500 stands for zero in the data rows.
Some points, each followed by its number:
[773, 306, 391, 624, 506, 464, 102, 522, 543, 541, 587, 567, 550, 321, 560, 567, 709, 433, 408, 255, 531, 307, 449, 400, 438, 369, 462, 262, 544, 456, 455, 651, 432, 531, 523, 646, 842, 765, 631, 427, 545, 567, 787, 512, 440] 0
[650, 382, 630, 315, 428, 485, 369, 352, 495, 468, 378, 696, 532, 343, 608, 239, 517, 494, 532, 419, 464, 571, 475, 671, 269, 782, 651, 526, 681, 503, 555, 473, 621, 586, 466, 365, 544, 328, 512, 339, 497, 313, 477, 450, 313] 1
[549, 533, 399, 361, 444, 475, 337, 558, 546, 481, 246, 305, 828, 492, 785, 426, 268, 667, 615, 685, 399, 797, 477, 697, 802, 697, 589, 687, 691, 630, 582, 502, 322, 681, 561, 286, 518, 547, 522, 643, 362, 999, 532, 715, 565] 2
[202, 464, 493, 755, 586, 610, 537, 439, 667, 396, 603, 206, 340, 493, 741, 529, 760, 490, 451, 786, 536, 311, 393, 324, 608, 332, 434, 461, 575, 630, 448, 471, 628, 781, 311, 445, 640, 534, 095, 753, 282, 320, 564, 517, 327] 3
[356, 269, 420, 618, 231, 980, 261, 465, 179, 391, 542, 832, 418, 293, 393, 700, 676, 511, 287, 623, 397, 333, 999, 456, 556, 531, 829, 861, 472, 641, 756, 218, 641, 339, 013, 531, 501, 407, 552, 129, 634, 274, 689, 017, 446] 4
[475, 538, 378, 594, 390, 704, 546, 572, 651, 506, 666, 619, 484, 637, 341, 706, 475, 353, 480, 456, 367, 775, 820, 420, 544, 549, 383, 337, 718, 803, 412, 595, 332, 312, 283, 503, 346, 607, 352, 533, 443, 263, 389, 694, 419] 5
[610, 415, 779, 078, 498, 260, 426, 544, 664, 519, 559, 456, 652, 472, 492, 628, 309, 688, 566, 475, 329, 647, 370, 614, 548, 550, 402, 655, 428, 467, 590, 545, 259, 448, 522, 389, 349, 502, 619, 551, 396, 612, 486, 589, 689] 6
[544, 375, 696, 308, 515, 464, 418, 395, 588, 488, 532, 681, 630, 564, 399, 758, 393, 532, 574, 599, 676, 227, 520, 481, 396, 664, 462, 549, 585, 645, 643, 508, 368, 463, 404, 593, 413, 372, 702, 468, 464, 557, 576, 342, 686] 7
[463, 472, 235, 721, 343, 663, 668, 507, 094, 628, 521, 764, 536, 536, 382, 596, 422, 453, 445, 246, 409, 631, 321, 371, 379, 546, 399, 467, 621, 727, 583, 364, 350, 186, 265, 645, 340, 193, 616, 465, 583, 674, 447, 283, 631] 8
[213, 457, 412, 642, 140, 885, 293, 541, 133, 553, 430, 902, 651, 405, 386, 747, 537, 278, 293, 388, 434, 432, 999, 388, 387, 543, 912, 761, 466, 592, 592, 399, 591, 346, 000, 532, 559, 443, 488, 227, 462, 197, 637, 068, 629] 9
[453, 494, 585, 336, 532, 498, 438, 653, 772, 630, 569, 573, 278, 657, 336, 563, 407, 747, 575, 400, 364, 661, 288, 629, 169, 434, 143, 329, 752, 543, 488, 523, 484, 568, 498, 332, 431, 507, 729, 652, 589, 475, 608, 583, 504] 10
[528, 280, 498, 403, 559, 410, 535, 395, 583, 412, 542, 392, 547, 678, 620, 496, 496, 476, 521, 516, 560, 797, 572, 436, 526, 434, 435, 355, 703, 286, 487, 414, 536, 413, 663, 584, 320, 581, 407, 909, 683, 390, 417, 676, 398] 11
[363, 391, 339, 694, 430, 546, 676, 407, 602, 480, 544, 329, 324, 621, 481, 599, 552, 413, 570, 454, 507, 502, 556, 356, 645, 403, 397, 402, 596, 559, 448, 617, 463, 603, 568, 651, 643, 471, 261, 513, 464, 287, 454, 364, 471] 12
[584, 419, 553, 171, 206, 619, 632, 630, 421, 381, 433, 281, 462, 884, 470, 708, 271, 419, 463, 743, 425, 770, 550, 348, 553, 547, 393, 602, 482, 691, 710, 588, 394, 342, 653, 510, 400, 462, 402, 594, 562, 537, 271, 532, 798] 13
[302, 145, 424, 526, 517, 468, 452, 611, 358, 527, 540, 429, 442, 339, 478, 501, 679, 515, 436, 625, 556, 266, 561, 343, 558, 550, 610, 739, 583, 635, 646, 380, 580, 224, 668, 486, 702, 315, 386, 556, 494, 436, 541, 196, 785] 14
[271, 341, 449, 287, 481, 423, 601, 576, 328, 372, 392, 514, 492, 623, 610, 508, 490, 645, 362, 501, 490, 146, 421, 350, 650, 312, 452, 512, 339, 288, 674, 477, 544, 271, 585, 395, 485, 507, 498, 499, 636, 866, 278, 582, 568] 15
[357, 417, 552, 403, 339, 633, 473, 450, 550, 508, 409, 588, 691, 347, 667, 634, 453, 410, 521, 480, 798, 457, 456, 455, 389, 558, 598, 444, 403, 263, 517, 374, 492, 534, 376, 528, 708, 519, 488, 644, 164, 746, 612, 439, 536] 16
[418, 405, 383, 370, 520, 659, 615, 514, 663, 425, 756, 364, 524, 564, 464, 578, 343, 202, 323, 870, 568, 657, 810, 425, 481, 424, 439, 450, 539, 715, 405, 710, 454, 385, 454, 661, 446, 766, 531, 539, 449, 165, 669, 497, 681] 17
[195, 390, 350, 781, 485, 463, 543, 531, 664, 251, 577, 267, 205, 616, 737, 382, 557, 392, 583, 852, 465, 325, 637, 473, 651, 522, 411, 421, 564, 651, 516, 453, 470, 646, 391, 621, 610, 687, 254, 667, 356, 314, 773, 457, 308] 18
[384, 312, 520, 898, 536, 534, 638, 534, 583, 487, 492, 063, 338, 587, 791, 575, 543, 316, 515, 741, 447, 375, 511, 584, 803, 452, 445, 485, 747, 499, 525, 569, 651, 473, 490, 530, 546, 468, 278, 707, 432, 208, 719, 620, 347] 19
[224, 593, 626, 556, 499, 595, 245, 506, 613, 360, 498, 489, 367, 703, 378, 452, 660, 579, 388, 751, 503, 486, 837, 381, 643, 462, 437, 597, 349, 513, 416, 186, 649, 532, 468, 533, 404, 432, 259, 528, 670, 287, 739, 612, 256] 20
[444, 378, 761, 121, 528, 270, 721, 580, 607, 413, 312, 667, 568, 681, 646, 390, 269, 460, 740, 531, 482, 532, 335, 229, 386, 400, 438, 529, 401, 431, 623, 756, 451, 209, 563, 478, 559, 217, 721, 621, 568, 806, 269, 417, 788] 21
[704, 538, 161, 543, 639, 367, 601, 380, 452, 250, 428, 860, 865, 788, 494, 462, 506, 673, 492, 278, 805, 535, 435, 299, 546, 516, 602, 540, 308, 036, 397, 168, 284, 466, 455, 856, 347, 586, 578, 291, 684, 318, 530, 444, 216] 22
New points follow, each followed by the number of its nearest point above.
[363, 321, 564, 622, 471, 330, 423, 495, 244, 441, 485, 449, 549, 328, 679, 337, 461, 497, 522, 551, 521, 495, 346, 394, 581, 342, 477, 654, 710, 435, 549, 470, 780, 590, 598, 468, 530, 280, 454, 529, 421, 888, 420, 670, 442] -> 15
[587, 673, 531, 396, 623, 452, 396, 697, 665, 444, 233, 500, 752, 402, 959, 302, 252, 617, 565, 796, 308, 751, 252, 547, 793, 631, 432, 726, 718, 591, 420, 533, 375, 565, 596, 234, 660, 492, 715, 633, 352, 770, 510, 489, 603] -> 2
[452, 419, 531, 433, 449, 297, 523, 620, 770, 350, 385, 174, 737, 385, 851, 340, 373, 539, 811, 841, 532, 473, 366, 551, 732, 450, 574, 749, 637, 540, 607, 286, 472, 678, 630, 202, 770, 513, 571, 698, 383, 863, 442, 609, 652] -> 2
[486, 331, 305, 192, 535, 678, 783, 228, 252, 259, 541, 694, 422, 658, 428, 456, 313, 453, 325, 273, 411, 656, 302, 402, 254, 571, 279, 480, 528, 598, 803, 410, 501, 160, 805, 492, 505, 158, 747, 428, 702, 474, 283, 320, 567] -> 8
[642, 476, 401, 452, 609, 392, 300, 603, 492, 541, 603, 388, 581, 466, 469, 446, 679, 481, 455, 298, 515, 426, 318, 600, 378, 495, 597, 245, 397, 573, 407, 538, 654, 450, 605, 399, 638, 687, 535, 440, 473, 490, 699, 531, 484] -> 0
[466, 587, 508, 520, 485, 443, 401, 430, 547, 614, 470, 527, 583, 613, 503, 607, 487, 381, 452, 527, 577, 423, 513, 477, 412, 343, 323, 464, 650, 585, 285, 523, 387, 375, 551, 530, 721, 404, 341, 449, 594, 640, 673, 442, 354] -> 12
[625, 464, 488, 427, 649, 423, 492, 342, 436, 523, 644, 628, 536, 427, 521, 643, 556, 607, 551, 284, 786, 214, 520, 458, 341, 324, 602, 377, 553, 493, 593, 553, 582, 442, 318, 677, 393, 594, 686, 590, 446, 587, 609, 546, 478] -> 7
[479, 704, 490, 715, 339, 335, 793, 275, 385, 437, 415, 130, 358, 508, 745, 224, 541, 609, 624, 724, 685, 390, 476, 536, 712, 251, 562, 566, 429, 420, 396, 449, 478, 575, 579, 541, 434, 466, 238, 353, 326, 445, 303, 397, 666] -> 12
[455, 542, 717, 381, 442, 459, 535, 570, 614, 371, 432, 377, 343, 622, 315, 670, 567, 631, 455, 578, 559, 506, 338, 582, 550, 670, 436, 471, 290, 424, 315, 517, 371, 535, 564, 373, 442, 600, 379, 604, 511, 387, 373, 743, 473] -> 6
[334, 382, 620, 212, 495, 573, 546, 565, 571, 489, 612, 659, 285, 513, 391, 722, 386, 313, 668, 468, 647, 465, 538, 563, 324, 427, 326, 585, 401, 362, 370, 593, 538, 295, 283, 529, 308, 416, 464, 709, 459, 245, 389, 444, 685] -> 7
[493, 579, 607, 711, 652, 532, 658, 545, 660, 456, 660, 163, 288, 490, 539, 491, 625, 413, 345, 591, 555, 465, 714, 441, 714, 410, 444, 572, 450, 876, 436, 543, 551, 448, 577, 707, 604, 407, 308, 316, 306, 267, 448, 505, 423] -> 12
[450, 449, 541, 710, 536, 610, 425, 509, 401, 482, 371, 362, 455, 316, 453, 217, 633, 576, 454, 597, 347, 247, 743, 607, 718, 462, 773, 615, 269, 446, 442, 497, 571, 571, 580, 313, 505, 469, 515, 363, 582, 431, 298, 389, 658] -> 14
[425, 450, 472, 477, 522, 489, 437, 447, 489, 549, 536, 793, 803, 451, 433, 541, 332, 405, 603, 529, 591, 388, 528, 430, 336, 494, 603, 472, 684, 440, 699, 633, 570, 295, 273, 493, 318, 290, 633, 443, 396, 667, 489, 558, 539] -> 7
[674, 543, 590, 479, 705, 460, 672, 618, 536, 490, 631, 630, 502, 363, 404, 624, 549, 486, 710, 411, 779, 288, 441, 518, 470, 464, 614, 329, 678, 440, 518, 551, 577, 403, 613, 488, 467, 446, 394, 346, 450, 476, 497, 361, 484] -> 7
[558, 508, 448, 283, 498, 352, 399, 563, 556, 508, 610, 504, 534, 372, 302, 344, 671, 609, 515, 386, 378, 305, 453, 398, 484, 522, 532, 391, 702, 411, 487, 606, 579, 455, 620, 422, 722, 541, 507, 489, 506, 687, 784, 627, 366] -> 0
[191, 379, 718, 164, 437, 634, 505, 673, 362, 600, 422, 722, 304, 475, 416, 673, 525, 626, 466, 452, 301, 543, 470, 346, 362, 556, 359, 425, 865, 569, 379, 656, 656, 419, 214, 249, 478, 290, 511, 368, 482, 477, 464, 564, 812] -> 10
[516, 665, 169, 582, 428, 643, 530, 529, 436, 535, 571, 316, 529, 370, 353, 598, 694, 412, 171, 462, 622, 367, 581, 661, 778, 557, 405, 598, 326, 371, 153, 380, 493, 614, 764, 601, 552, 740, 566, 640, 641, 026, 505, 533, 244] -> 12
[458, 551, 491, 729, 439, 561, 556, 382, 129, 580, 520, 569, 536, 366, 453, 517, 546, 470, 677, 273, 446, 509, 487, 524, 388, 525, 442, 358, 507, 542, 464, 512, 540, 572, 269, 582, 438, 300, 371, 361, 488, 780, 419, 329, 507] -> 8
[505, 476, 269, 641, 566, 460, 785, 433, 531, 421, 528, 464, 093, 508, 638, 484, 675, 458, 656, 473, 512, 273, 204, 296, 459, 455, 514, 621, 689, 667, 563, 557, 560, 617, 748, 478, 518, 110, 326, 646, 527, 660, 621, 338, 509] -> 12
[617, 391, 382, 288, 473, 660, 737, 526, 168, 412, 582, 751, 343, 665, 421, 481, 179, 378, 439, 150, 425, 760, 123, 359, 242, 498, 336, 542, 317, 640, 567, 363, 395, 272, 556, 449, 315, 000, 686, 488, 691, 450, 249, 478, 590] -> 8
[540, 576, 508, 601, 522, 474, 393, 572, 395, 584, 380, 284, 078, 382, 558, 727, 518, 459, 410, 738, 593, 454, 443, 459, 590, 694, 501, 504, 695, 216, 530, 702, 760, 720, 576, 686, 657, 568, 388, 386, 384, 621, 399, 576, 487] -> 12
[474, 750, 572, 444, 608, 543, 551, 510, 747, 522, 304, 345, 777, 722, 462, 430, 357, 777, 575, 500, 681, 270, 333, 591, 490, 245, 553, 548, 364, 336, 504, 450, 662, 630, 580, 707, 477, 648, 492, 783, 476, 562, 628, 579, 595] -> 16
[400, 944, 775, 931, 538, 374, 654, 373, 366, 589, 353, 257, 431, 515, 413, 539, 605, 595, 723, 651, 591, 233, 736, 543, 664, 254, 591, 689, 306, 431, 400, 523, 498, 645, 393, 723, 393, 458, 377, 408, 366, 624, 347, 456, 555] -> 12
[484, 465, 620, 281, 725, 504, 468, 652, 424, 587, 843, 754, 217, 547, 597, 510, 894, 750, 499, 532, 457, 900, 469, 403, 589, 842, 529, 687, 487, 480, 399, 517, 410, 563, 728, 262, 610, 528, 666, 463, 425, 029, 644, 666, 133] -> 1
[565, 531, 477, 621, 580, 355, 413, 347, 606, 341, 521, 277, 508, 619, 623, 349, 556, 407, 359, 527, 578, 528, 581, 496, 703, 352, 490, 396, 336, 554, 324, 391, 547, 460, 566, 636, 398, 599, 432, 688, 523, 591, 467, 722, 441] -> 11
[433, 443, 317, 219, 335, 465, 667, 675, 531, 464, 500, 559, 612, 751, 599, 568, 118, 466, 279, 572, 387, 803, 349, 358, 495, 501, 558, 548, 395, 770, 788, 360, 179, 528, 537, 438, 453, 468, 509, 493, 664, 788, 333, 562, 483] -> 13
